[[111 122 142 109  99]
 [141 152 134 120 123]
 [128 128 128 128 128]
 [136 142 132 123 125]]
|
[[141 152 134]
 [128 128 128]]

[[104 126 123 109]
 [ 99 125 121 114]
 [105 124 123 104]]
|
[[ 99 125 121]
 [105 124 123]]

[[107 121 147 122 124]
 [134 110 130 123 144]
 [125 144 124 132 114]
 [120 124 136 125 127]]
|
[[134 110 130]
 [125 144 124]]

[[131 133 132 120 123]
 [123 111 124 131 152]
 [124 126 129 127 136]]
|
[[123 111 124]
 [124 126 129]]

[[144 131 149 142 111]
 [113 133 106 128 129]
 [124 120 130 113 148]]
|
[[113 133 106]
 [124 120 130]]

[[137 133 118]
 [139 131 115]
 [117 124 140]
 [129 104 127]
 [138 132 116]]
|
[[139 131 115]
 [117 124 140]]

[[137 105 126]
 [129 110 123]
 [132 147 142]
 [136 121 132]
 [134 116 126]]
|
[[129 110 123]
 [132 147 142]]

[[126 119 135 148 127]
 [129 150 144 112 121]
 [119 134 127 145 139]
 [128 129 128 129 127]
 [126 118 133 149 128]]
|
[[129 150 144]
 [119 134 127]]
---
[[106 133 153 138 134 153 125 114 115 146 108 134]
 [124 125 124 123 116 138 135 125 123 126 121 132]]
|
[[134 106 133 153 138 134 153 125 114 115 146 108]
 [132 124 125 124 123 116 138 135 125 123 126 121]]

[[130 124 121 124 141 134 131 130 126 128 117 129 122]
 [131 142 110 129 121 138 139 149 133 129 134 129 135]]
|
[[122 130 124 121 124 141 134 131 130 126 128 117 129]
 [135 131 142 110 129 121 138 139 149 133 129 134 129]]

[[129 112 144 136 153 108 112 133 116 118 136 127 115 116 144 112]
 [137 124 145 114 143 141 126 143 130 120 114 140 122 130 135 126]]
|
[[112 129 112 144 136 153 108 112 133 116 118 136 127 115 116 144]
 [126 137 124 145 114 143 141 126 143 130 120 114 140 122 130 135]]

[[127 114 136 128 128 119 134 127 137 135 128 129]
 [123 122 122 135 127 107 134 126 120 134 127 134]
 [127 134 112 138 129 131 112 128 113 111 129 137]
 [123 120 120 140 128 121 124 125 119 124 127 138]
 [126 108 137 132 129 134 119 127 139 118 128 131]
 [127 122 130 136 128 129 115 127 132 113 128 133]
 [127 125 130 120 129 119 142 128 127 144 128 123]
 [131 154 121 122 128 124 137 128 120 136 128 123]]
|
[[129 127 114 136 128 128 119 134 127 137 135 128]
 [134 123 122 122 135 127 107 134 126 120 134 127]
 [137 127 134 112 138 129 131 112 128 113 111 129]
 [138 123 120 120 140 128 121 124 125 119 124 127]
 [131 126 108 137 132 129 134 119 127 139 118 128]
 [133 127 122 130 136 128 129 115 127 132 113 128]
 [123 127 125 130 120 129 119 142 128 127 144 128]
 [123 131 154 121 122 128 124 137 128 120 136 128]]

[[136 124 121 132 138 134 127 123 122 132 121]
 [127 137 125 136 126 126 127 126 123 124 133]
 [124 137 131 127 125 120 150 135 127 133 110]
 [109 120 119 130 126 132 120 118 128 120 144]]
|
[[121 136 124 121 132 138 134 127 123 122 132]
 [133 127 137 125 136 126 126 127 126 123 124]
 [110 124 137 131 127 125 120 150 135 127 133]
 [144 109 120 119 130 126 132 120 118 128 120]]

[[125 127 133 131 128 127 130 126]
 [123 128 126 127 133 132 127 128]
 [118 128 127 124 137 130 124 130]
 [131 130 115 123 133 136 126 131]
 [145 129 122 134 115 132 136 124]
 [124 127 134 130 128 124 129 127]
 [127 125 150 140 116 116 137 120]
 [112 127 133 123 141 125 123 130]
 [137 129 125 131 122 128 132 126]
 [141 129 124 133 117 130 134 125]
 [138 127 134 138 115 127 137 122]
 [123 129 120 123 136 134 124 131]]
|
[[126 125 127 133 131 128 127 130]
 [128 123 128 126 127 133 132 127]
 [130 118 128 127 124 137 130 124]
 [131 131 130 115 123 133 136 126]
 [124 145 129 122 134 115 132 136]
 [127 124 127 134 130 128 124 129]
 [120 127 125 150 140 116 116 137]
 [130 112 127 133 123 141 125 123]
 [126 137 129 125 131 122 128 132]
 [125 141 129 124 133 117 130 134]
 [122 138 127 134 138 115 127 137]
 [131 123 129 120 123 136 134 124]]
---
[[140 131 133 128 126 126 128]
 [150 137 133 129 130 129 128]
 [128 152 123 127 124 129 129]]
|
[[128 152 123 127 124 129 129]
 [140 131 133 128 126 126 128]
 [150 137 133 129 130 129 128]]

[[156 111]
 [152 115]
 [105 141]
 [118 111]]
|
[[118 111]
 [156 111]
 [152 115]
 [105 141]]

[[137 130 119 127 128 129 107 129]
 [130 124 132 131 123 128 133 133]
 [128 129 130 136 130 136 132 123]
 [122 130 127 125 128 113 126 125]
 [126 126 134 127 119 125 123 127]
 [119 126 138 127 133 109 132 133]
 [131 128 131 132 125 123 142 128]]
|
[[131 128 131 132 125 123 142 128]
 [137 130 119 127 128 129 107 129]
 [130 124 132 131 123 128 133 133]
 [128 129 130 136 130 136 132 123]
 [122 130 127 125 128 113 126 125]
 [126 126 134 127 119 125 123 127]
 [119 126 138 127 133 109 132 133]]

[[136 116 113 131 126 133 131 137 116 141 151 141 113 135]
 [136 119 149 124 118 154 110 131 125 147 129 111 122 127]
 [144 120 122 131 127 148 126 146 122 154 152 129 120 124]
 [124 150 134 123 133 109 142 126 141 104 113 136 151 136]
 [137 133 135 122 125 136 128 137 131 134 131 125 135 129]
 [137 103 131 130 118 142 120 122 108 144 144 139 100 148]]
|
[[137 103 131 130 118 142 120 122 108 144 144 139 100 148]
 [136 116 113 131 126 133 131 137 116 141 151 141 113 135]
 [136 119 149 124 118 154 110 131 125 147 129 111 122 127]
 [144 120 122 131 127 148 126 146 122 154 152 129 120 124]
 [124 150 134 123 133 109 142 126 141 104 113 136 151 136]
 [137 133 135 122 125 136 128 137 131 134 131 125 135 129]]

[[127 121 140 128 137]
 [136 137 123 138 139]
 [128 122 139 129 137]
 [137 130 132 156 143]
 [127 122 139 127 135]]
|
[[127 122 139 127 135]
 [127 121 140 128 137]
 [136 137 123 138 139]
 [128 122 139 129 137]
 [137 130 132 156 143]]

[[123 117 139 143 128 137 104 137 138 136 133 146]
 [149 120 125 123 138 129 121 115 122 112 152 135]]
|
[[149 120 125 123 138 129 121 115 122 112 152 135]
 [123 117 139 143 128 137 104 137 138 136 133 146]]

[[128 122 112 130 129]
 [140 130 133 136 115]
 [144 116 128 141 114]
 [120 129 134 124 135]
 [119 133 127 122 135]
 [130 123 125 130 127]
 [116 134 104 117 139]]
|
[[116 134 104 117 139]
 [128 122 112 130 129]
 [140 130 133 136 115]
 [144 116 128 141 114]
 [120 129 134 124 135]
 [119 133 127 122 135]
 [130 123 125 130 127]]

[[123 125]
 [125 145]
 [135 113]
 [122 128]
 [129 134]
 [129 125]
 [122 136]
 [142 138]
 [135 129]
 [154 157]
 [121 112]]
|
[[121 112]
 [123 125]
 [125 145]
 [135 113]
 [122 128]
 [129 134]
 [129 125]
 [122 136]
 [142 138]
 [135 129]
 [154 157]]

[[129 125 128 125 132 128 129 126 128 124 128 127 112]
 [130 122 126 131 158 124 129 129 129 129 129 128 124]
 [129 127 128 133 143 128 128 128 129 126 129 128 125]
 [127 128 128 134 136 130 126 128 128 131 129 129 146]
 [129 123 127 135 154 131 128 125 129 124 129 128 122]]
|
[[129 123 127 135 154 131 128 125 129 124 129 128 122]
 [129 125 128 125 132 128 129 126 128 124 128 127 112]
 [130 122 126 131 158 124 129 129 129 129 129 128 124]
 [129 127 128 133 143 128 128 128 129 126 129 128 125]
 [127 128 128 134 136 130 126 128 128 131 129 129 146]]
---
[[112 131]
 [110 127]
 [128 119]
 [103 125]
 [128 134]]
|
[131 110]

[[148 106]
 [112 139]
 [125 120]
 [129 127]]
|
[106 112]

[[128 126 128]
 [128 154 124]
 [128 137 124]]
|
[128 154 128]

[[128 126 128 151 127]
 [128 128 148 136 128]
 [128 126 129 102 126]
 [129 128 127 145 129]]
|
[127 136 129 128]

[[139 150 105]
 [145 117 100]
 [134 108 101]
 [119 153 107]]
|
[105 117 134]

[[152 130]
 [127 115]
 [154 139]
 [119 149]]
|
[130 127]

[[117 152 121]
 [124 125 129]
 [120 133 127]]
|
[121 125 120]

[[117 115 102]
 [153 105 128]
 [128 141 128]
 [142 153 111]]
|
[102 105 128]
